In the rows, zero is written as 128.
A state moves one step at a time under one of 8 hidden systems, and each row is a state written as 26 numbers. Each run below is a few steps of one system.
L, run 1, 9 rows:
[[115 122 121 140 167 116 150 187  62 143 136 137 172 145 141 166 111 132
  102 111 112 130 173 122 165  96]
 [130 148 127 139  74  84 167 129 144  64 139  89  81 101 128 143 179 156
  152 157 149 155 147 117 100 128]
 [116 104  97 133 128 147 132 160 137 163 138 139 154 159 122 163  35 174
  153 171 120 126  74  93 121 112]
 [131 168 109 135  95 119 135 120  44 127 121 133  96 173 183 110 136 106
  131 116 126 189 192 131 149 132]
 [103 103 147 112  56  80 135 105 187 129 104 145  98 154 119 109 142 134
  175 169 148 107  48 150 101 126]
 [ 86  94 134  76 155 167  71 117  53 160 144 155 175 174 153 160  75 138
  135  78 142 119 117 133 170 128]
 [146 149 157 118  88 113 100  51 114  59 138  96  72 119 103  79 197  94
  130  76 120 187 134 147  96 163]
 [129  89 132 127 145 162  72 139 180 204 117 117 135 125  63  98  77 130
  106 118 143  65  24 128  96 134]
 [147 135 142 142 188 151 108 150  39 153 134  91 160 151 120 107 178  62
   75  59 125 136 217 163 179 126]]
Q, run 2 (9 x 26):
[[133 108 165 134 123 101 146 154 106 140 138 112 145 153  83 112 124  94
   89 100 109 159 102 132 106 100]
 [115  91 114 114 123 108 105 173 108 153 131  93 110 132 125 137 156 159
  136 101 181 104 125 112 127 116]
 [124  83 128 135 139 110 128 144 106 106 153 110 153 159  84 142 120 148
  141 107  93 160 103 116 122 110]
 [129 128 104 141 108 103 115 168  89 139 130 104  84 117 116 118 120 156
  108  96 139 145 115  93  95 121]
 [113 113 130 142  99 119 125 156  93 152 137  81 134 174  82 140 107 129
  134 140 140 129  95 145 124 120]
 [119  89 145 103 115 101 141 173  97 153 141 123 136 157 140 137 122 132
  114 103 156 159 122  99 119  93]
 [111  80 111 114 102 101 103 132 110 116 138 113 106 162 117 131 137 170
  170 106 139 145  94 111 115 122]
 [107 119 129 129 114 109 102 136  71 131 131 135 119 142  98 124  87 139
  107  81 102 146  81 119 105 122]
 [121 128 145 116  89 127 101 138  76 150 141  72 102 149 105 123 131 117
  109  97 177 144 114 134 112 133]]
L, run 3, 9 rows:
[[132  88 133 141 127  99 112 131 142 136 115 117 124 160  82  91 159 113
  143 110 109 120  90 149 119 120]
 [104 108 134 116 142 115  99 163  82 149 128 114 134 121 107 139 132 137
  101  78 150  95 115 132 132 119]
 [137 127 141 144 122 123 127 130 109  90 156  59 126 124  73 141 164 126
  124 116 133 144 136 141 117 134]
 [151 100 120 144 134 129 133 178 143 158 145  87 125 128  94 126 108 143
  107 128 143 143 101  86  93 107]
 [143 124  84 169 140 114 135 182  86 154 120  96 119 161 123 119 146 135
  134 128 123 136 168 122 145 112]
 [105 118 132 145  87  54 173 176 120 116 116 123 113 136 114 142 151 146
  135 148 131 124 111 132 115  98]
 [ 94 110 116 113 105 126 132 160  86 127 152 103 142 154 130 190  92 178
  157 146 161 127 116 115 139 117]
 [136 130 119 129  84 119 134 111  85  97 154 105 103 172 133 127 116 139
  154 126 120 213 131 104 109 128]
 [123 114 102 130  74 115 100 130 128 176 106 129  83 172 126  89 100 140
  154 136 144 133  68 120 101 130]]
E, run 4 (9 x 26):
[[130 169 126 126 126 148 144 118 136 130 122 141 126 106 168 142 121 122
  121 158 148 117 163 129 141 138]
 [140 135 144 124 123 141 159 105 174 124 129 148 148 135 145 129 113 110
  138 174 123 136 126 131 131 128]
 [134 138 121 119 149 139 132 109 151 135 110 183 133 117 175 115 120 121
  129 133 112 122 144 120 142 130]
 [123 166 143 128 121 133 136  81 145 101 116 156 127 109 142 123 135 107
  129 148 111 116 136 159 137 148]
 [126 150 158 109 140 152 140 107 157 128 130 156 151  92 144 142 101 111
   99 142 135 109 124 133 129 133]
 [153 141 137 116 156 173 130  91 161 121 139 132 147 119 153 124 135 105
  129 141 135 139 164 128 145 144]
 [155 136 135 138 149 130 144 104 189 115 117 154 128  98 135  99 149 105
  119 139 101 128 135 126 119 131]
 [128 156 125 144 168 134 139 123 148 120 111 158 149  89 135 133 136 117
  112 137 105  82 154 149 151 136]
 [134 164 156 128 133 136 174 118 147  95 140 123 148  93 143 159 141 111
  111 162 137 129 172 139 137 129]]
P, run 5 (9 x 26):
[[110 200 131 144 145 160 131 138 127 137 117 124 141  52 122 168  95 126
   78 155 149  46 142 156 141 149]
 [150 136 185 112 123 160 204 126 162 124 165  98 188 155 142 165 122  79
  117 197 159 175 167 132 140 110]
 [172  94  94 113 135 130 143 132 233 155 113 159  96 119 194  88 156 148
  165 158 155 145 141  64 111 115]
 [125 174  69 182 167 107 137 111 131 100  77 218 124 102 154 110 125 141
  145 144  25  94 156 147 162 139]
 [ 92 235 188 126  69 105 177 101  93  83 121 133 109  59 140 162 122  92
   66 152 151 110 146 174 117 148]
 [115 114 185  59 115 194 150  99 203 160 159 127 187 136 165 183  72 117
  140 203 213 108  99 127 140 130]
 [200 100 103 116 170 181 129  71 194 144 128 183 134 179 201  57 134  94
  169 136  85 220 172  80 138 131]
 [141 185  92 181 128  81 106  87 176 111  47 189  47  62 128  35 199 106
  124 112  65  64 125 167 115 163]
 [ 65 196 210 114 161 129 157 125  97 109 120 170 205  46 110 197 103  84
   40 123 121  24 135 211 170 133]]
F, run 6:
[[148 152 112 139 123 132 141 164  91 145 132  93 105 126 157 126 152 122
  108 125 166 149 191 108 133 124]
 [131  93 122 141 105  99 171 159 161 133 131 115 139 171 118 138 131 141
  165 180 130 144 109 119 122 100]
 [104 121  82 123 127 103 110 143  93 136 106 181 106 134 173 130 109 171
  151 107 110 122 126 103 137 121]
 [110 178 129 141  66 122 128  86  93  94 127 115  96 142 120 133 113 124
  146 153 120 149 117 158 119 154]
 [114 126 150  90 114 172 113 118 116 173 145 130 153 155 149 150  58 120
  119 141 170 134  98 121 130 130]
 [141  94 142  92 143 147 100  79 125 122 137 138 138 174 157  99 169  98
  157  93 132 165 155 138 155 137]
 [113  99 167 108 113  92 105  97 165 123 110 156 117 116  93  90 145 110
  119  95 116 107  53 148  98 128]
 [ 99 143 132 124 171 156  75 116  92 120 129 122 149  83  93 152 123 135
  101  83 128  57 126 164 151 154]
 [158 142 181 127 146 146 157 125 124  87 174  66 151  93  91 146 157  90
   76 111 142 170 166 124 112 125]]
F, run 7 (9 x 26):
[[170 119 128 151 136 172 146 148 214 178 137  89 144 127  94 118  89 116
  116 190 148 120  92 107  98 122]
 [146 113  86 148 198 127 131 160 117 165  95 180 152 147 182 100 159 113
  129 110  93 113 201 124 181 107]
 [114 165 152 145  61  48 191 124 166  80  99 140  84  95 130 118 184 119
  132 172 128 118 123 153 101 121]
 [ 96 143  93 119 147 169 119 144 145 137 134 153 156  90 150 203  43 201
  145 177 143  65 104 105 142 137]
 [176 180 110 139 137 174 144  73 101  83 150 136 118 138 181 110 127 101
  134 132  88 229 214 104 141 149]
 [157 119 140 131  76 130 140 120 225 206  96 135  98 160 127  61 106  86
  133 189 158 124  56 126  85 123]
 [ 84 122 106 116 187 135  99 118  96 157  84 217 178 150 182 136 131 123
  153 115  98  41 159 182 217 128]
 [109 190 211  90  66  88 177  54 145  23 141 144 101  61 149 144 177  95
  105 130 142 161 142 154 101 146]
 [144 102 114  99 173 225  81 104 228 155 162 111 160  81 107 160  52 176
  142 161 166  81  64  84 107 155]]
G, run 8:
[[121  90 138 149 138  98 161 166 122 127 133  99 170 173  95 145 165 118
  147 148 120 122 140 158 154  99]
 [114  96 144 102 129  88 139 161 106  97 152 124 124 101 129 156 143 164
  113  82 142 151 126  85 106 102]
 [132 125  86 149 139 158 102 123 115  94 157  89 127 125  92 160  96 184
  158 134 109 144 118 104 119 146]
 [141 151 101 164 107 132 125 163  79 174 122 108 107 157 112 108  74 121
  101 129 118 157 113 111 108 121]
 [117 111 117 126  91 112 139 166 103 170 121  89 119 186 144 135 150 129
  157 157 183 122 144 141 149 113]
 [101  73 152  90 106  83 148 131 114 103 145 153 148 175 145 149 137 145
  163 116 127 169 109 116 131  97]
 [106 115 116 100 110 134  69  84  94  84 150 123  99 123 115 135 119 171
  156  77 125 148  92 114 111 154]
 [127 139 126 144 117 166  80 107  97 159 134  92 129 159  69 112  74 109
  115 118 117 126  74 153 116 154]
 [144 101 154 119 129 144 115 157 109 204 127  82 139 179 117  95 145  71
  101 108 179 131 134 143 135 116]]
G, run 9 (9 x 26):
[[114  84 153 107 148 117 126 110 117 101 144 141 171 167 115 139 145 120
  152 107 101 145 122 148 151 117]
 [128 121 142 114 122 123  92 111 119 100 143 106  99  93  95 117 144 137
  108  73 136 139  99 114  91 140]
 [137 115 112 151 162 170  97 139 131 158 136  91 153 136  74 132 100 130
  122 131 122  98 104 137 134 138]
 [156 122 136 148 144 119 146 172 102 161 129  97 134 149 117 104 153  91
   90 106 132 154 163 122 129 104]
 [126  83 118 134 125  88 150 174 158 114 135  97 123 127 112 147 177 165
  156 141 153 112 129 113 123 104]
 [109 110 105 136 155 108 132 153  87  95 143 152 151 124 121 165  98 176
  133 102  82 142 127 100 133 109]
 [131 176 103 155  89 139 122 131  76 106 146  72  88 117 107 146 105 152
  120 135 139 157 136 116 104 149]
 [127 120 112 134  97 143 141 165 128 190 129 110 137 178 132 141  66 137
  140 181 159 132  97 113 124 112]
 [127  99 116 107 110 110 129 130  88 144 126 141 119 198 182 111 151 122
  163 113 142 179 163 117 151 111]]
Q, run 10 (9 x 26):
[[118 126 172 136 156 117 162 129 177 129 113 148 183 113  98 136 145  89
  109 158 108  68 115 181 149 117]
 [137 133 115 114 182 149 139 139 133  97 145 134 147  78 175 165 160 152
  125 118 144 119 207 100 157 126]
 [162 146  97 170 131 138 149 101 198  75 136 116 113  98 101 124 134 153
  161 177  83 147 124 113 102 144]
 [139 191  87 178 144 147 146 157 121 177  92 161 125 112 147 119  69 118
   97 169  98  93 144 129 139 131]
 [126 167 153 130  91 117 192 126 124 120 122 114 140 157 168 147 163  86
  140 197 161 138 190 169 162 123]
 [103 102 148  82 126 110 165 119 205 109 124 196 154 103 182 170 114 164
  160 173 144 103 101 106 131 110]
 [127 161  82 120 145 171  96  58 102  85 133 186 123 126 183 137  87 162
  172 126  77 160 156 111 153 164]
 [140 215 155 141  67 138 129  56 147 119 101 144  75 101 130  76 113  73
   97 150 116 142 105 160  92 169]
 [109 144 169  92 144 184 108 108 154 204 110 144 171 130 156 130 110  71
  106 152 191  46 125 183 171 144]]
S, run 11 (9 x 26):
[[122 158 151 155 171 114 159 164 104 120 127 141 165  77  99 151 111 110
   58 111  93 100 142 140 132 111]
 [156 143 129 133 133 157 156 162 154 126 159  55 125  84 126 164 144 142
  109 161 194 127 171  96 116 127]
 [159  96 102 150 165 131 183 163 183 126 140 148 169 146 140 145 102 151
  152 181  89 163 140  81 132  93]
 [150 169  56 178 133 104 147 152 107 122  93 154  81 117 175 102 151 148
  142 140  92 142 195 105 140 128]
 [ 89 195 110 156  59  97 166 134 121 117 100 141 101 115 140 165  90 155
  145 209 132  89 108 155 125 137]
 [ 99 161 151  70 100 165 146  96  99 136 142 173 152 145 220 177  63 127
  135 162 171 152 151 120 156 132]
 [160 138 132  93  98 165 111  23 181  92 137 153  94 149 173  85 134 111
  181 143 122 201 127 112 112 165]
 [120 138 115 130 137 127  77  71 174 165  66 224 104 119 137  53 107 105
  130 109  73  75  63 155 124 152]
 [ 99 195 193 116 131 145 102  80  93 138 102 134 141  89 115 112 158  45
   66  97 148  54 143 224 158 164]]
S, run 12, 9 rows:
[[126 163 142 138  95 104 161 150 114 138 118 123 109 115 136 127 126 109
   96 144 146 131 135 132 113 120]
 [116 112 132 101 120 138 141 127 156 130 136 130 147 140 159 159 127 146
  160 165 168 115 133 124 146 123]
 [138 127 120 122 141 131 128  91 126  89 136 164 131 132 153 122 127 134
  146 113  85 171 145 112 133 132]
 [131 159  97 150 109 131  96 110 134 137 105 133  78 104 120  96 117 138
  126 126 119 107 103 129 104 154]
 [109 152 157 124 122 143 136 128 113 166 116 138 157 141 128 138  95  88
  102 151 141  94 116 169 147 129]
 [138 117 178  83 123 133 144 103 151 111 150 118 136 121 156 130 169 100
  121 118 174 158 156 124 127 124]
 [140  84 111 124 165 131 105 104 193 100 130 152 134 108 115 116 142 160
  161 116  96 116  99 108 120 131]
 [135 165 103 172 170 137 104 135  88 133 107 141 126  98 101 109 115 116
   87  93  74  99 142 144 137 142]
 [129 168 158 141  93 129 159 160 130 149 136  65 118 100  97 145 126 103
   81 162 186 107 129 143 108 127]]
E, run 13:
[[183 110 125 149 172 146 146 143 220 145 129 108 134 100 114  96 164 109
  118 149 132 119 142 105 113 120]
 [144 126  98 173 193 107 155 156 144 114 106 155 156 112 131 123 172 126
  129 133  70  98 183 138 163 111]
 [111 180 130 153 107  81 194 153 131  75 119 128 117  74 141 173 162 146
  119 173 131 105 172 141 131 120]
 [120 144 114 132 125 150 180 158 163 128 146 128 162 117 152 201  65 172
  145 217 147 115 130 101 135 113]
 [158 151  85 141 116 152 165 120 137 146 124 163 123 175 205 118  91 129
  164 186 110 195 176  90 145 123]
 [117 158 115 142  75  91 148  98 168 158  64 209  91 153 173  76 116 104
  155 180 101 110  94 155 125 133]
 [ 61 156 170  81 120 129 123  84  93 139 101 223 171 134 178 156  78 103
  119 128 118  75 105 183 174 135]
 [118 159 200  40  91 181 113  25 136  85 163 141 130 107 182 148 112  99
  126 120 186 169 130 132 123 168]
 [176 108 143  97 174 211  72  46 232 141 142 156 137 101 115  76  89 104
  125 112 113 142  72  96  93 163]]
P, run 14:
[[111 184 154 142  71  91 181 130 143 103 118 139 107  90 123 146 102 124
  101 177 128 125  98 138  93 124]
 [116 145 129  98 128 178 135 128 133 175 130 145 159 139 187 163  71 128
  130 178 179 107 144 124 159 131]
 [153 123 134 117 104 129 154  75 164 113 124 156 121 182 177  90 154  95
  173 161 111 196 153 128 135 130]
 [113 142 114 117 124 104  98  96 167 138  75 208  83  83 162  81 136 131
  129 109 113  74  93 135 118 145]
 [ 98 181 167 118 156 160 120  70  87  92 130 160 177 104 125 157 109  88
   98 117  94  98 149 192 169 157]
 [153 133 211  79 105 163 139  79 188 115 163  86 131 101 116 122 145  76
   95 132 191 159 113 127  91 142]
 [177  74 101 128 213 190  97 121 226 182 124 148 164 130 129  89 122 122
  141 134 115 102 120  99 140 129]
 [178 162 109 192 185 107 152 130 130  91 106 136 117  94 117  76 202  85
   95 100  49 146 207 139 138 128]
 [103 165 160 142 121  83 172 171 171  97 118 105 123  19  93 173 163 145
   80 155 164  36 118 149 108 122]]
H, run 15, 9 rows:
[[127  88 128 132 133 104 125 155 125 138 129 101 133 153 104 121 168 128
  141 114 138 120 126 136 134 112]
 [115  93 115 132 134  95 135 174 112 131 133 126 134 137 113 145 124 159
  132 114 122 125 110 108 123 102]
 [124 121  99 146 126 122 121 160  83 125 139  86 121 145 109 146 132 155
  140 119 133 135 142 119 133 124]
 [129 128 118 148  91 108 140 161 105 142 133  91 108 154 107 128 116 136
  129 141 141 150 111 118 108 117]
 [117 114 107 123  97 120 124 151 101 163 121 118 115 175 148 131 112 142
  153 141 157 136 121 119 133 120]
 [108 116 126 115  88  97 123 119  90 119 126 134 105 170 142 123 138 136
  155 113 131 159 120 131 126 123]
 [ 94 124 125 107  92 116  94 112  90 121 130 133 106 140 122 137 101 156
  142 105 136 127  82 129 115 138]
 [117 118 141 107 116 152  85 102  82 141 143 106 130 163 107 123 106 115
  127  94 141 142 102 142 127 143]
 [131  88 153 102 117 125  93 120 132 154 133 110 117 150 106  94 141 109
  121  86 153 136  85 129 107 126]]
H, run 16, 9 rows:
[[107 154 115 146  63  97 122 139  61 101 141  80  78 131  95 142 113 158
  126 118 139 159 106 123  93 137]
 [113 129 120 117  74 158 105 133  92 184 138  90 117 188 123 138  62 133
  144 157 176 139  84 127 119 134]
 [130  89 141  89  87 116 107 110  98 161 125 130 106 209 165  83 149  98
  155  97 160 185 125 126 129 119]
 [ 83  80 125  94  94  75  77 102 119 115 108 171  94 147 123 106 142 160
  168  77 121 109  51 137 113 131]
 [ 82 111 142 105 149 142  59 109  36 123 143 129 157 147  85 151  93 135
  114  51 109 108  91 158 147 142]
 [140  92 179 104 124 143  87 131 112 137 167  38 126 127  52 114 154 100
   86  63 179 144  94 132  91 132]
 [148  23 117 122 166 136 100 180 183 203 134 104 156 178  81  99 123 140
  145 114 143 112  65  98 113  94]
 [134  57  85 156 184  71 111 201  80 156 108 132 137 171 118  93 197 136
  136  57  91 122 165 121 159  86]
 [ 84 112 116 170 102  31 151 214  78  93 123  80 110 103  53 173 168 182
  119 114 125  78 103 145 111  98]]

Which system made each run below?
run 17 (2 x 26):
[[152 135 107 143 145 118 133 110 126 120 113 187 118 135 154  87 113 117
  124 105  59 177 137 101 121 121]
 [105 182 126 146 101 116 114 109 124 139  87 138  94 101 126 109 141 107
  116 141 138  63 119 180 133 155]]
	E
run 18 (2 x 26):
[[115 114 125 128 121 104 130 126 143  78 140 106 120 106 107 150 169 162
  156 128 134 113 124 132 124 130]
 [118 132 124 132 150 141 120 137 107 123 141 144 148 109 111 153  70 150
  105 114  98 129 102 108 119 124]]
	G
run 19 (2 x 26):
[[116 107 108 129 127 106  86 164  90 200  93 159 103 150 131  83 100 126
  103  78 127 104  84 117 117 114]
 [ 87 146 147 132  98 105 124 118  57  99 127  95 134 157 105 154 169 112
  142 124 140 105 148 198 163 139]]
	F
run 20, 2 rows:
[[149 125 152 153 143 122 153 140 162 120 136 105 146 110  81 119 139 103
   99 135 110 131 116 134 109 117]
 [142 113 108 135 164 140 139 173 156 166 123 127 143 116 147 137 125 141
  121 146 149  98 149 105 141 112]]
	H
run 21 (2 x 26):
[[118 186 130 155  85 132 143 100  99  98 130  98 117 138 106 145 117 115
  135 170 121 133 134 169 131 151]
 [126 148 156  93  90 151 143 118 136 159 135 137 122 132 171 134  78 112
  108 153 177 152 113 107 110 128]]
	H
run 22 (2 x 26):
[[117  77 123 118 103  84 155 114 126 104 129 165 142 212 151 125 137 138
  197 147  88 189 117 124 139 102]
 [ 80 123 103  91  79  98  75 110  82 128 109 174  74 128 166 126 100 182
  157  86 145 116  78 112 113 140]]
	L
run 23:
[[143 109  96 107 159 161  66 117 119 169 121 162 106 125 163  89 104 140
  123  70 129 136 121  86 122 137]
 [125 162 123 166 127 111 106  95 112 116  92 133 107 126  92  82 168  90
  122 111  83  95 128 191 138 154]]
	L
run 24:
[[119  58 184  93 163 117 153 127 148 127 148 161 207 176 115 140 126  97
  131 115 101 150 103 138 147  91]
 [131 113  88 109 138 105  84 125 112  96 125 143  69  86 164 110 175 179
  145  60 137 136 150  82 115 137]]
	Q
run 25 (2 x 26):
[[158 100  82 156 135 106 152 180 159 138 125 120 108 133 132 116 133 166
  146 144 118 153 134  73 107 101]
 [104 136  69 164 121  86 132 165  75 116 107 147 111 141 139 143 123 175
  157 130  92 115 142 125 146 118]]
	G
run 26:
[[139 106 117 118 153 156  76  95 107 123 143 133 128 143 116 105 114 129
  131  73 102 159 115 112 122 142]
 [139 135 126 156 128 129  88 118 114 133 121  86 101 123  67  88 150 106
  109  94 117 115 106 151 110 147]]
	P
run 27:
[[107 136 160 104 128 120  82  63 106 113 106 169 118 124 129  90 157  88
  119  70 107 108 112 178 140 153]
 [106 136 191  85 137 147  97  86 132  97 150 115 142  66  93 145 133 111
   83  80 155  96  96 152 113 151]]
	E
run 28:
[[118  85 132 106 114  94 101 139  71  83 165  89 101 130 101 137 155 167
  133  52 137 180 118  93  98 119]
 [119  97  96 150 123 149  80 143 103 130 156  64 129 153  49 152  80 177
  152 123 122 125  65 119 105 138]]
	G
